A single turn carries every row of the set below to another of its rows. Some are shown first; where does it send the rows asked next?
k_774: [ 0.70 -1.41 -1.42 -1.03 -0.05 -1.04 -2.43 -2.37  0.03 -0.22 -1.30 -1.68
 -2.27  0.54 -1.01 -1.60]
k_793: [-0.91 -0.47 -0.21 -1.24 -1.55 -0.36 -0.01 -0.54 -1.23 -3.40 -1.68 -1.39
  0.00 -1.92 -2.30  0.10]
k_97: [ 0.64  1.89  0.81  0.31 -0.44  1.01 -1.58  0.61  0.09 -3.67  1.34  1.31
 -0.58 -0.98 -0.95  0.49]
k_834: [-0.05 -2.72  1.62 -1.62  0.41  0.37  0.31  1.65  3.72  1.67  0.41  0.31
 -0.03 -1.16  0.34  0.62]
k_852: [ 1.02 -1.07 -1.58 -4.44 -0.10  1.22  1.15  1.76 -0.30 -0.43  0.26  1.62
  0.44 -1.16 -1.69 -0.07]
k_140: [ 0.21  0.36  0.47 -0.51 -1.02  0.12  0.52 -0.74  3.01 -3.32  0.15 -1.69
 -0.54 -0.25  1.31  2.39]
k_617: [-0.15 -1.60 -1.00  1.99 -2.45 -0.91  1.71 -0.10  0.18  1.90 -2.38  0.92
 -0.92 -0.76  0.21 -0.42]
k_994: [ 1.38 -1.28  0.57  0.27 -0.25  0.36  3.04 -0.41 -0.25 -0.69 -1.48 -2.01
 -1.66  2.08  0.47  1.75]
k_201: [ 1.42 -0.17  0.05 -1.79  0.88 -0.51  2.91  2.87 -0.07 -0.08 -1.11 -0.61
  1.30 -0.07 -0.80 -2.01]
k_467: [ 2.47 -1.76  1.10 -2.68  2.77  0.68  1.35 -1.29  0.55  0.43 -1.61 -0.22
  1.26 -0.22 -1.26  0.95]
k_719: [ 0.86  0.35 -1.46 -1.17  1.29 -1.01 -0.26 -0.96  0.12  0.09  0.22 -2.82
  0.66 -2.36 -2.22  0.65]
k_861: [-1.58  0.08 -0.02 -1.09 -1.17  0.13  1.83 -0.15  2.27 -4.66 -0.17  0.94
  0.05 -0.37  0.60 -0.61]
k_680: [ 0.55 -2.39  2.00 -1.91 -0.50 -0.33  0.93  1.44  3.41  1.22  0.77 -0.53
 -0.55 -1.56  0.52  0.71]
k_261: [ 0.59 -0.83 -1.72  0.67  0.10 -0.55 -2.67 -2.02  0.89 -0.68 -0.97  0.67
 -1.25  1.42 -0.82 -3.16]
k_271: [-0.72  1.93 -0.86  0.75  2.59  0.73 -1.23 -0.60  1.06 -0.93 -0.94  1.86
  1.25  0.41 -2.02 -0.60]
k_824: [ 0.64  2.42 -1.18  0.80 -0.53  1.17 -0.11  0.66  0.37 -1.34  0.06 -2.87
  1.77  1.08  0.07 -0.46]
k_768: [ 0.99 -2.16  0.14 -2.94 -1.65  1.01 -2.01  0.01  0.56 -0.63 -0.16  0.59
 -0.85 -1.02  2.19  1.33]
k_428: [-1.03 -0.35 -0.37 -0.41 -3.82  1.02  1.09 -0.08  1.29 -1.53 -0.67 -2.11
  0.00 -1.92 -2.39 -0.15]
k_978: [-0.60 -0.98  0.14 -1.25 -1.03 -0.15  0.90 -0.15  2.06 -4.53  0.68 -0.72
 -0.63 -1.11  1.19  1.81]
k_678: [-0.19 -0.51 -2.08 -0.56 -0.52 -0.50  1.74 -2.20  0.69  1.53  1.46 -0.55
 -0.22  1.80 -2.02 -2.56]
k_272: [ 2.72 -1.48  1.85 -1.37  1.67  0.14  2.42 -1.29  1.38  1.33 -1.35  0.09
  1.10 -0.39 -0.55  0.99]
k_105: [ 1.73 -1.14  1.89 -0.54  1.96  0.94  2.71 -1.29  2.56  1.24  0.23  1.49
  0.75 -0.46 -1.15 -1.33]
k_266: [ 0.12 -3.45 -0.64 -1.50  1.32  2.47 -0.14  2.03 -0.19 -1.33  0.10  1.39
  1.44 -0.51 -1.33  0.53]
k_503: [-0.01  0.94  0.25  0.37 -0.87  0.87 -1.90 -0.09  0.62 -3.41  1.60  2.16
 -0.59 -1.06 -1.54 -0.25]
k_634: [ 0.69 -2.71 -1.44 -0.55 -0.97 -1.40 -1.40 -2.19 -0.16 -0.13 -1.01 -1.00
 -2.86 -0.91  0.09 -1.50]
k_274: [ 0.31 -2.23 -1.58  1.31 -0.23  0.25 -0.61 -2.26 -0.33  0.35 -1.15 -0.01
  0.31  3.22 -0.56  0.85]
k_285: [ 0.16 -1.59  1.00 -0.84  1.25  0.95 -0.57  2.48  3.19  1.16  0.26  0.84
 -0.63 -0.08 -1.44  1.94]
k_505: [-1.20 -2.81 -1.44  0.99 -0.10 -0.17 -0.40 -1.05 -1.54  0.64 -1.99  0.18
  1.39  1.71  0.17  0.30]
k_174: [-0.18 -0.77  0.52  1.66 -0.89  0.06  0.85 -0.08 -0.96  2.04  0.53  1.21
 -2.98 -0.04  1.31 -0.04]
k_70: [ 0.08 -1.16 -1.32  0.84 -0.35 -0.43 -1.75 -1.84  0.48 -0.88 -1.50  2.26
 -2.12  0.92  0.16 -2.82]
k_230: [-1.44  0.05 -0.04 -0.78 -1.63  0.05  0.44 -0.19  0.27 -3.23 -1.74 -1.56
  0.31 -2.39 -2.95  0.15]
k_811: [-1.37  0.99  0.36  0.03 -0.71  0.63  2.64 -0.46  2.81 -3.84 -0.14 -0.63
  0.19  0.04  0.68 -1.21]
k_124: [ 0.69 -0.32 -0.86  1.58 -1.66  1.11  3.15 -0.34  3.63 -0.01  0.96  1.32
 -1.49  1.21 -0.98 -0.94]
k_412: [-1.93  2.05 -0.71 -0.40 -0.87  1.81 -0.82 -0.08  2.79  0.03  0.21 -2.28
  0.04  0.87 -1.60  0.70]
k_141: [ 1.13 -0.80  1.29 -2.07  0.84 -0.60  2.28  2.11  0.46  0.18 -1.78  0.67
  1.34  0.49  1.60 -1.71]
k_995: [ 1.98 -1.09  0.38 -1.53  2.26  1.20  1.59 -1.11  2.72  0.67  0.62  1.79
  1.42 -0.56 -1.84 -1.57]
k_695: [ 0.32 -0.70  2.10 -0.96  0.53 -0.23  2.26  2.22  1.15 -0.48 -2.01  1.28
  1.30  0.90  1.43 -1.65]
k_373: [-0.19 -0.21 -2.27 -1.20 -1.39 -0.73 -0.05 -1.20 -0.03  2.26  2.54  1.19
 -1.12  0.25 -0.28 -1.01]
k_307: [ 1.14 -1.65 -1.17  0.60  0.33 -0.11 -0.91 -2.23  0.00  0.80 -0.41 -0.37
  0.34  3.47 -0.42  1.51]
k_728: [-1.51 -2.20 -0.45 -1.59 -1.09  1.56  0.71  0.40  0.37 -1.43 -1.01  1.53
  0.76 -0.92  0.87 -3.92]
k_709: [ 0.38  1.83  1.32  0.94 -1.29  2.37 -0.70  0.64 -0.97 -2.68  0.70  0.67
 -0.54  1.03  0.29  0.41]
k_744: [ 0.10 -0.30 -2.28 -0.61 -1.35 -0.27  1.38 -2.53  0.09  1.29  1.88 -0.37
 -1.42  1.71 -1.24 -1.92]

k_793 turns into k_695
k_271 turns into k_768
Where do these go?
k_266 turns into k_174
k_272 turns into k_261
k_834 turns into k_744
k_373 turns into k_428
k_467 turns into k_70

